[[139 127 127 106]
 [125 128 127 152]
 [131 130 128 114]
 [125 130 126 148]
 [135 132 135 130]
 [125 129 120 153]
 [125 126 127 153]
 [125 130 127 136]
 [125 130 127 140]
 [130 129 127 121]
 [125 130 113 133]
 [125 134 131 149]]
->
[[139 127 127 106]
 [131 130 128 114]
 [135 132 135 130]
 [125 126 127 153]
 [125 130 127 140]
 [125 130 113 133]]

[[137 134 131 124 124 126 123 123]
 [139 135 129 125 125 125 121 121]
 [137 133 130 125 125 125 121 122]
 [130 128 128 128 129 127 127 126]
 [110 115 122 138 134 134 137 140]
 [152 144 134 118 121 120 113 112]
 [158 150 135 115 121 117 109 108]
 [126 127 125 130 129 128 129 128]
 [126 126 127 130 129 128 128 129]
 [119 122 125 132 130 131 134 134]
 [121 124 126 131 131 130 131 133]]
->
[[137 134 131 124 124 126 123 123]
 [137 133 130 125 125 125 121 122]
 [110 115 122 138 134 134 137 140]
 [158 150 135 115 121 117 109 108]
 [126 126 127 130 129 128 128 129]
 [121 124 126 131 131 130 131 133]]

[[132 129 129 126 127 146 129 128]
 [124 126 129 130 130 106 131 129]
 [120 128 130 133 129 115 131 129]
 [121 126 128 132 131 106 130 129]
 [132 126 126 124 130 139 126 127]
 [127 127 128 128 130 119 129 128]
 [127 128 129 129 128 132 129 128]
 [134 128 128 124 128 147 127 127]]
->
[[132 129 129 126 127 146 129 128]
 [120 128 130 133 129 115 131 129]
 [132 126 126 124 130 139 126 127]
 [127 128 129 129 128 132 129 128]]

[[125 132 127 122 130 127 117 128 129 120 117 126 125 145 121 135]
 [128 128 129 128 127 129 127 128 128 127 128 128 128 129 128 129]
 [115 137 126 122 131 129 107 125 134 117 118 128 130 151 115 134]
 [126 130 127 125 128 129 123 128 129 124 126 129 128 134 126 128]]
->
[[125 132 127 122 130 127 117 128 129 120 117 126 125 145 121 135]
 [115 137 126 122 131 129 107 125 134 117 118 128 130 151 115 134]]

[[134 120 119 126 122 116]
 [132 122 125 122 118 117]
 [136 112 118 115 105 103]
 [144 107 112 117 105 101]
 [130 129 128 129 130 130]
 [137 111 119 115 104 104]
 [120 142 138 136 143 146]
 [126 130 130 128 129 130]]
->
[[134 120 119 126 122 116]
 [136 112 118 115 105 103]
 [130 129 128 129 130 130]
 [120 142 138 136 143 146]]

[[131 121 119 119 130 125 120 129 121 127 131]
 [125 128 129 125 119 145 118 134 133 127 120]
 [117 134 123 119 116 143 113 143 126 128 119]
 [119 122 137 139 116 114 130 128 125 127 130]
 [112 135 139 137 112 116 133 129 122 124 124]
 [130 128 134 141 150 120 133 129 131 116 115]
 [150 114 122 126 136 120 116 130 121 144 137]]
->
[[131 121 119 119 130 125 120 129 121 127 131]
 [117 134 123 119 116 143 113 143 126 128 119]
 [112 135 139 137 112 116 133 129 122 124 124]
 [150 114 122 126 136 120 116 130 121 144 137]]

[[126 128 107 128 128 119 135 118 122 125 128]
 [135 117 128 123 109 122 129 122 124 146 136]
 [148 107 118 128 130 150 123 128 126 140 128]
 [128 111 137 128 143 123 130 122 128 135 134]]
->
[[126 128 107 128 128 119 135 118 122 125 128]
 [148 107 118 128 130 150 123 128 126 140 128]]
---
[[125 129 116 138]
 [125 129 118 136]
 [125 129 116 137]
 [126 127 123 123]
 [127 128 107 136]
 [126 127 124 122]]
->
[[138 116 129 125]
 [136 118 129 125]
 [137 116 129 125]
 [123 123 127 126]
 [136 107 128 127]
 [122 124 127 126]]

[[120 133 156]
 [134 125 136]]
->
[[156 133 120]
 [136 125 134]]

[[128 129 127 129 128 133 129 127 129 127 129 128 130 128]
 [113 128 127 130 127 127 123 126 128 130 131 100 130 129]
 [138 131 127 130 127 121 135 126 127 122 129 145 126 127]]
->
[[128 130 128 129 127 129 127 129 133 128 129 127 129 128]
 [129 130 100 131 130 128 126 123 127 127 130 127 128 113]
 [127 126 145 129 122 127 126 135 121 127 130 127 131 138]]

[[125 121 155 112 136 103 133 110 120]
 [129 126 145 125 141 109 133 112 127]
 [127 124 110 141 112 156 121 139 130]
 [127 120 110 134 138 151 145 144 132]
 [118 137 117 135 127 142 105 131 115]
 [130 115 105 145 122 149 103 138 121]
 [116 137 101 142 124 155 132 147 125]]
->
[[120 110 133 103 136 112 155 121 125]
 [127 112 133 109 141 125 145 126 129]
 [130 139 121 156 112 141 110 124 127]
 [132 144 145 151 138 134 110 120 127]
 [115 131 105 142 127 135 117 137 118]
 [121 138 103 149 122 145 105 115 130]
 [125 147 132 155 124 142 101 137 116]]

[[135 123 128 129 143 117 131 151 123]
 [133 126 127 129 138 125 131 134 126]]
->
[[123 151 131 117 143 129 128 123 135]
 [126 134 131 125 138 129 127 126 133]]

[[122 122 129 136 129 127 106 120 129 130 137]
 [129 132 129 124 129 127 141 135 133 130 126]
 [137 130 107 129 118 129 129 145 127 129 130]
 [128 130 127 134 136 128 129 130 128 127 130]]
->
[[137 130 129 120 106 127 129 136 129 122 122]
 [126 130 133 135 141 127 129 124 129 132 129]
 [130 129 127 145 129 129 118 129 107 130 137]
 [130 127 128 130 129 128 136 134 127 130 128]]
